One hidden turn or mirror swaps the rows below in pairs. Which row is each named row swapped with?
fovoz: [-0.47 -0.23 -0.56  1.43  1.35 -0.74 -2.24 -2.21  0.81 -0.73 -0.86 -1.12
  2.48 -1.03 -1.17 -1.66  0.63 -0.26 -0.78  0.87]
lan: [-0.66  0.07 -1.22 -0.19  0.76  0.98  0.35 -0.93 -0.08 -2.37  0.52 -0.37
 -0.40  0.70  0.63  0.76  1.31 -0.53 -1.97  0.40]
Naz: [ 0.11 -0.91 -1.32  0.23  0.19  0.72 -2.14  0.88 -1.82 -0.76  0.48  0.35
  1.50 -2.05 -1.56 -0.79  0.21 -0.04 -1.42  1.36]
Vub: [ 0.30  0.61 -1.11  0.20  0.29 -1.18  0.04 -0.55  0.06 -1.55  1.82 -0.45
  0.44  0.22  1.60 -1.97 -0.19  0.34 -2.80  0.01]
geke: [ 0.62 -1.36 -1.27  0.14  0.36  0.16  0.11 -0.54  0.05 -0.70  3.27 -0.65
 -0.28 -1.60 -1.00 -1.10 -0.88  1.06 -0.63  1.25]
ton: [ 0.78 -0.17 -0.72 -0.93  1.35  0.20 -1.11 -0.76 -0.45 -2.63  0.05  0.34
  2.13 -1.72 -1.05 -0.47 -0.41  0.14  1.08  1.24]
sopu: [ 0.80 -1.13 -0.34  0.02  0.24  0.07  0.58  0.02  0.28 -1.80 -2.43 -0.46
  2.27 -1.09 -1.62 -1.25 -0.55  0.60 -3.29 -0.37]
Guro: [ 1.28 -0.37 -1.73 -1.30  1.44  1.39  0.09  0.19  0.27  0.65 -1.17 -2.45
 -0.78 -0.17  0.42 -1.09 -1.16  0.28  0.14  0.37]
zus: [-0.15 -1.03  0.32 -0.30 -1.16 -1.04 -0.12 -0.18  0.83 -0.08  0.46  0.44
 -1.59 -0.01 -0.78  0.37  1.09  2.36 -0.70 -1.96]
repun: [ 2.23  0.76 -2.00 -0.13  0.60  0.75 -0.62 -0.20  0.14  1.04 -0.88 -1.21
  0.34 -0.59  0.62 -2.81 -0.27  0.98 -1.38  0.68]
Zupoz: [ 1.44 -1.17  0.22 -0.02 -0.21  0.23  0.26  1.21  1.23 -2.43  0.18  1.33
 -0.41 -0.56  0.29 -1.82  0.11  1.97 -0.02  0.13]
geno: [ 0.54  0.48 -0.82  0.76 -0.74 -0.27 -1.85 -1.25  2.08 -1.48 -1.03 -0.05
  0.15 -1.08 -0.81 -1.32  0.77  1.67  0.11 -2.48]
nelu: [-0.14 -1.45 -0.80 -0.02  0.18 -0.71 -0.49 -0.42 -0.79  0.00 -3.18 -0.92
  1.30  1.19  0.91 -1.47  0.63  0.88 -0.22 -0.36]
Sobef: [-1.05 -0.15 -1.86 -1.14  2.24 -0.58  0.49 -1.23 -0.26  0.06  0.75 -0.07
 -0.47  1.34 -1.51 -1.11 -0.43  1.31  0.37  0.90]
sif: [ 1.48 -0.97  0.05 -0.10  0.73  0.23 -0.24 -0.98  0.50 -2.77 -3.27 -0.42
  0.30  0.84 -0.73 -1.17 -0.24  1.01 -2.18  0.28]
leb: [ 0.75  0.22 -0.30 -0.28  0.26 -0.84 -0.27 -0.42  0.64  2.68 -1.21 -1.17
  1.32  0.61 -0.66 -1.79 -1.25  1.25 -0.23 -0.32]
reka: [-0.28  0.25 -0.60  0.53  0.27 -2.06 -0.29 -0.48 -1.19 -1.27 -2.95 -0.64
 -0.21 -0.61 -0.97  0.41 -0.05  0.10 -2.09 -1.23]
Rido: [ 0.43 -0.51 -0.54  0.49  0.57 -1.13  0.29 -1.28  0.38 -1.15  1.41 -0.75
  1.62 -3.21 -1.95 -2.03 -0.66  0.69 -1.50 -0.84]
razu: [ 0.63 -0.07 -1.86  1.66  1.25 -0.42  0.73 -0.99 -1.00  0.46  0.55  1.15
  2.03 -0.80 -1.20  0.25 -0.10  1.16  0.08 -1.01]
ruri: [ 1.61 -1.15  0.06  0.37  0.39  0.86 -1.19  0.57  2.07 -0.97 -1.45 -0.74
 -0.01 -1.93  0.44 -2.49 -0.97  0.95 -1.79  0.85]
suzur: [ 0.88 -0.54 -1.11  0.03  0.99 -0.08  0.05 -1.03 -0.09  0.30 -2.46 -0.64
  1.46  1.93  1.38 -0.62 -0.50  0.64 -1.93 -0.52]
Gefig: [ 1.68 -3.09  0.00 -0.43  0.51 -0.14 -1.62  0.14  0.19 -1.66  0.22 -0.94
 -0.62 -1.50 -1.55  0.69  1.13  0.45  0.31  0.06]
lop: [ 0.23 -0.59 -1.14 -0.11  0.46 -0.25  0.55  0.17 -0.98  0.10  2.30 -0.39
  1.61 -2.24  0.48  0.52  0.06  0.25 -1.32 -0.18]
rav: [-0.56 -0.58 -0.12  0.18  0.50 -2.32 -1.26 -0.01 -0.34  1.66 -1.74 -0.32
 -0.11  1.26 -0.07 -1.40 -0.39 -0.16 -0.98 -0.84]
zesi: [-0.40 -0.95 -0.10  0.73  0.86 -1.81 -0.62 -0.78  0.66  1.31 -2.34 -0.34
 -1.85 -0.51 -0.92 -0.92  0.53  0.21  0.03  0.43]
kopel: [ 0.40 -1.45 -0.02 -0.35 -0.02 -1.20 -1.52  0.13  0.81 -1.02  0.80 -1.05
  0.67 -0.63 -3.80 -2.24  0.10  1.08 -2.18  0.02]
zorig: [ 0.17  0.48 -0.62  1.70 -1.57  1.32 -0.72  0.53  0.89 -0.03  0.64 -1.27
 -0.73 -0.98 -1.15 -0.35  0.27  1.17 -2.43 -1.05]
Nusag: [ 2.05  0.28  0.72  0.62  1.36 -0.01 -0.82 -0.12  2.50 -0.14 -1.41 -0.62
  1.08 -1.85 -0.46 -1.77 -0.76  0.25 -0.71  1.41]
moti: [-0.31 -0.15 -1.10  1.38  1.07  1.37 -2.45 -0.60  0.81  0.83  0.35 -0.57
  0.95 -2.10 -1.54  0.07 -1.28  0.28 -1.71  0.42]
bona: [ 0.22 -2.31 -0.67 -0.40 -0.30 -0.04  0.34 -1.63  0.08 -0.62  0.81  0.38
  0.38  1.51 -2.52  0.40  0.23  0.82 -1.49 -1.62]
kog: [ 0.14  0.56 -0.28  0.20  0.71 -0.46 -1.03 -1.21  0.61 -2.22  3.03 -0.35
  1.55 -0.65  0.36 -0.39  0.38  0.61 -0.62 -0.17]
vidi: [-0.03 -1.89  0.84 -1.37  0.97 -0.70 -0.65 -0.40  1.00 -2.55 -1.52 -0.18
  1.33 -0.80 -0.47 -2.22 -0.42  0.15 -0.51  1.58]
lires: [ 0.27 -0.74 -0.16 -0.55 -0.68  0.74 -0.97 -1.14  2.58 -0.94 -0.39 -0.74
 -1.38  0.86 -0.42 -0.51  0.10  2.56 -1.86 -1.32]
kuga: [-0.64 -0.45 -2.97 -1.65  0.08  0.00 -0.21  0.42 -1.99 -0.26  1.03 -0.49
 -0.91  0.00 -0.78 -1.18  0.42  0.87 -1.14  0.10]
gusi: [ 0.90  0.41 -0.31 -0.26  0.55  0.49 -0.79 -0.51  1.21 -2.00  0.62 -0.28
  0.24 -0.17 -3.85  0.47 -1.00  1.11 -2.34 -0.32]
padi: [-0.11 -2.05  0.51 -0.29 -0.17  1.10 -0.30 -0.27  0.92 -1.44  0.03 -0.26
 -0.18 -0.46 -1.45  1.59 -0.53  0.76  0.01 -2.33]
Pitel: [ 0.99  0.88 -0.89 -0.40  0.79 -2.81 -0.34 -1.13  0.02 -1.49 -0.06 -0.97
 -0.24 -0.80  1.45  0.27  1.30  0.77 -0.80  0.40]
Kab: [ 0.37  1.17 -2.04 -0.61  1.34  1.07 -2.25 -0.86  1.22 -0.37 -0.58 -1.49
  0.14 -2.90 -0.39 -0.81  0.23  0.17 -0.31  0.07]
dof: [-1.30 -2.21 -0.77 -0.05  1.04 -0.57 -1.08 -0.14 -1.31 -0.31 -1.48  0.33
 -0.87 -0.04 -0.44  0.83 -0.05 -1.01 -1.87  0.05]
Zitam: [ 1.63 -0.53 -0.40 -0.60 -0.90 -1.30 -0.41  0.46 -0.87  1.50 -1.45  0.16
  0.23 -0.63 -2.29  0.26  0.12  1.45  0.10 -1.01]
vev: [ 2.46  0.03 -0.61 -0.39  0.16 -0.30 -0.44 -0.14  0.31 -0.24  0.83 -0.76
  2.21  1.87  0.41 -0.07  0.64  2.04 -0.91 -0.52]
retuz: [ 0.38 -0.34 -0.47 -0.13  1.10  0.99 -0.84 -0.11 -0.48  0.50 -1.32  0.77
 -0.52  0.69 -2.55  1.86 -0.68  0.39 -0.32  0.20]
lino: [-0.87 -0.53  0.44 -0.11  1.65  0.08 -2.21 -1.19  2.36 -1.08 -0.69 -0.37
  1.42 -1.82 -0.43 -1.50 -0.40  1.21 -1.00  1.84]
gukav: [-0.02 -1.72 -0.68 -1.70  1.13 -0.83  0.45 -2.05 -0.13 -0.22 -0.40 -1.71
 -1.30  0.28 -1.14  0.40  0.09  0.78  0.41 -1.49]

retuz swaps with Naz
Sobef swaps with kopel
Nusag swaps with nelu
gukav swaps with Rido
razu swaps with Gefig
lires swaps with Vub
fovoz swaps with zesi
leb swaps with vidi
Guro swaps with sopu
lino swaps with rav
reka swaps with Kab

